In the rows, 128 means zero.
Y: rows in a few groups, each row roughly a mix of its group's directions
Y (119 x 13)
0: 102 165 141 137  97 162 123 146 123 127 109  74 132
1: 124 113 145 113  82  77 150 137 147 125  97 112 151
2: 108 176 143 143 108 161 132 130 119 125 113  72 136
3: 152 155 127 133 129 117 164 167  92  79 124 131 112
4: 125  97 112  85 178 122 111 119 167 141 127 149 133
5: 118 124 155 133 110 114 127 198 120 156 132 105 149
6: 164 151 125 148 102 146 176 136 112  85 133 109 119
7:  83 139  89  78 151 132 140 142 120 120 111 136 152
8: 131 114 108 115 102 130 117  71 143  82 104 131 108
9: 138 116 127 146  82 107 105  85 166 160 138 125 137
10:  97 106 184 128 103 134 113  85 138 136 130 109 145
11: 105 177 138 137 111 161 129 135 114 116 111  74 125
12: 147 110 164 172 130  99 157 103  95 120 145 115 144
13: 128 135 138 111 143 134 156 184  94  93 112 148 105
14: 139 123 137 110 192 164 136 165 125 111 135 139 112
15: 137 163 119 119 142 157 161 160  99  84 114 120 108
16:  94 130  99  79 166 125 136 152 113 120 124 151 156
17: 165 109 142 162 123  91 170  99 108 127 148 144 139
18: 119 130 111 107 137 142 109 124 114  76 101  98  82
19: 122 104 152 127  82  75 153 119 127 121 107 133 156
20: 104 148 170 171  93 135 127 137  86 120 135 112 133
21: 119 122 134 148 138 104 170 118  72 100 132 125 162
22: 111 147  85  85 153 122 151 154 101 106 123 153 133
23:  97 137 160 101 103 139 137 151 117 123  98  75 141
24: 131 115 142 163 124 108 166 108  86 112 131 117 174
25: 151 153 126 124 129 133 167 171  97  87 121 139 103
26: 126 109  95  79 173 110 112 115 150 152 119 133 147
27: 161 158 126 128 123 131 161 169 107  89 129 140  93
28: 135 135  75  90 154 116 160 128 121 110 126 167 134
29:  95 121 169  98 105 141 120 149 136 128  98  83 142
30:  95 154 158 160  97 134 124 131  85 124 122  90 141
31: 159  78 122 124 148  99 122 124 141 131 148 180 120
32: 103 109 122 131 124 125 100  78 156 171 136 113 157
33: 156 128 108 114 135 138 112 195 170 138 127 124 122
34: 162 143 141 146  93 144 180 140 112  92 134 114 139
35: 141 125 115 113  89  74 163 126 123 100  96 124 137
36: 166 110 108 159 127 112 117 140 167 146 157 171 128
37:  97 134 172 107 117 151 140 151 101 114 104  86 141
38: 101 105 134 130 126 109 100  83 151 172 144 120 158
39: 144 137 126 111 170 149 165 173 109  97 132 142 109
40: 141 114 158 130 193 157 154 147 124 107 135 143 134
41: 145  86 108 104 146  94 127 125 145 144 140 182 128
42: 129 117 106 117 149  98 157 106 104 136 118 107 187
43: 150 122  98 162 130 120 109 111 162 162 158 169 121
44:  92 135 156  85 117 130 124 119 119 124  96  76 139
45: 120 147 141 112 106 144 157 144  95  88 102  82 122
46: 122 148 118 121 178 187 103 121 111 132 148 127 111
47: 173 141 138 176 103 121 134  89 124 124 134 109  98
48: 128 122 158 139 183 132 161 157  93 107 123 148 137
49: 142 161  82 113 148 114 134 184 112 144 125 116 120
50: 145 151 120 137 177 162 171 142 104  96 124 122 128
51: 117  98 123  89 112 126  97 179 133 120 103 147 103
52: 164 125  77 156 126 126 124 120 160 127 138 170 105
53: 157 105 109 162 130 116 108 122 159 143 159 178 125
54: 162 122 163 165 143 118 121  89 157 140 163 131 142
55: 106 109 110 111 138 105  74 121 159 171 123 142 126
56:  86 141 163 100 119 123 136 125 104 136 104  77 144
57: 164 152 125 135 119 133 162 169 108  90 119 145  96
58:  78 115 174 124 116 154 109  91 117 143 122 116 146
59: 128 112 133 119  97  54 149 116 136 120 104 125 138
60: 164  91 111 122 144  94 133 115 138 129 146 181 109
61: 150 112 144 152 122 126 105  77 173 147 150 117 150
62: 156 115 156 162 147 135 113  83 165 138 153 121 149
63:  91 127 156 139  93 142  74 141 141 154 132 137 107
64:  94 133  74 125 103 125 137 144  96 145  86 127 130
65: 177 149  85 143 131 122 147 162 137 105 138 123  98
66:  73 127 129 120 140 140  75 110 112 160 125 113 118
67: 140 127 118 139 148 105 181 106  89 101 123 108 156
68:  79 117 127 106 161 108 123 119 104 141 135 152 175
69: 103 140 142  96 105 132 145 142  95 101  89  86 134
70:  82 121 113  80 137 134 126 173 130 136 122 153 151
71: 182 118 151 174 111 131 129 107 146 120 141 127  94
72: 111 143 120 127 156 195  91 122 128 151 143 125 118
73:  95 125 112  92 102 108  80 161 114 130 114 122 106
74: 113 100 132 142 137 123 106  78 155 165 136 118 167
75: 108 116 107 101  89 111  81 162 124 121  99 125 108
76: 158 148  71 128 145 128 105 149 159 155 143 136 110
77: 177 127 160 177 114 141 132 110 144 116 142 118  98
78:  92 120 185 119 116 148 125 107 104 112 121  89 136
79:  90 114 194 126 135 156 131 116 105 119 125 108 138
80: 148 151 127 117 137 138 161 173  99  80 121 133 103
81:  97 124 161 119  89 117 143  98  93 107 106 102 147
82:  96 130 175 104 117 157 133 146 116 118 105  81 138
83: 116 110 120  98  69 131  90 125 163 136 111 123 114
84: 144 162 142 134 135 137 148 169  90  88 116 134  96
85: 130 113 137 145  74  87  95  99 149 147 131 126 140
86: 125 111 117 141  80 111  85  96 158 160 120 121 136
87:  93 136  89  72 155 128 131 154 124 126 117 147 146
88:  95 142 158  93 120 153 137 126  99 115 102  82 142
89: 164 104 165 150 156 128 125 101 166 133 161 139 143
90: 101 152  84 112 110 120 154 157  84 122 103 126 118
91: 140 102 163 128 144 139  89  98 176 144 156 128 136
92: 150 110  92  86 171 132 115 123 173 134 121 142 129
93: 139  76 138 118 152  96 121 131 136 151 149 170 152
94:  98 101 167 142  87 114 100  86 134 134 130 109 134
95:  91 111 117 109 130  78  87 109 142 155 108 126 119
96: 135 135  96 135  54  93 120 122 133 133 116 124 122
97:  94 117 119  85 111 118  82 166 117 123 110 126 106
98: 131 116 135 119 137 130  72 115 170 157 139 155  94
99: 130 101 104  82 179 131 129 135 162 126 126 154 143
100: 161 116  99  97 171 138 129 122 173 116 128 149 107
101: 138 123 137 153 121  85 159  89  93 146 136 119 163
102: 114 122  83  78 144 121 142 159 125 117 123 169 133
103:  93 170 145 132 103 154 134 141 117 134 112  76 143
104: 118  99 120 128 120 115  89  90 164 172 143 123 148
105: 104 118 153 113 103 124 141  86  88  88 102 116 139
106: 160  91 109 121 149  88 136 111 127 132 145 179 123
107: 130 104 129 125  82  70 136 121 162 129 103 132 140
108: 115 133 123 123 172 167  80 127 141 162 154 129 117
109: 121 156 132 164 148 122 152  78 109 144 148 106 159
110: 120 153 155 176  98 124 146 112  79 113 135 109 131
111: 129 103 121 129  75 113  89 100 168 136 117 116 142
112:  74 143  91 101 116 133 133 141  92 145  98 119 124
113: 117 108 120  93 109 113  88 178 129 131 117 146  94
114: 121 174 138 149 101 162 145 138 115 106 115  82 114
115: 100 150  78  82 145 132 151 136 118 118 109 134 155
116: 125 143 120 127 175 189 100 117 120 140 154 131 114
117:  95 148 171 158  91 133 134 152  88 129 137 113 135
118: 102 143 161 166  82 117 125 123  88 140 128 102 138
one row of each group, then the others: which group is each in?
123 116 129  87 129 131  89 183 127 118 122 142  90 : G
104 173 139 139 101 159 129 136 116 121 109  73 128 : H
124 137 140 146 165 185  98 132 126 145 165 121 111 : F

110 160 153 171  90 119 138 105  86 133 134 112 134 : H
169 120 163 185 115 128 121  97 129 121 145 123 107 : H
158 132 157 183 103 128 114  90 129 133 132  99 113 : H
 92 129 163 104 100 126 141 137 101 115  93  89 145 : F
106 133 104 125  72 101 100 100 138 164 125 114 131 : G
166 113 162 182 106 116 127  93 130 132 139 112 116 : H
152 113 137 154 141 102 177 112  92 109 142 135 162 : H
180 143 112 151 104 126 176 119 128  94 143 136 130 : F
153 135 158 149 129 148 185  98 117 107 148 143 147 : F
 92 135 100 104 122 129 140 173  86 119  93 134 114 : G
146 138 119 157 135 131 148 200 101 134 143 140 125 : F
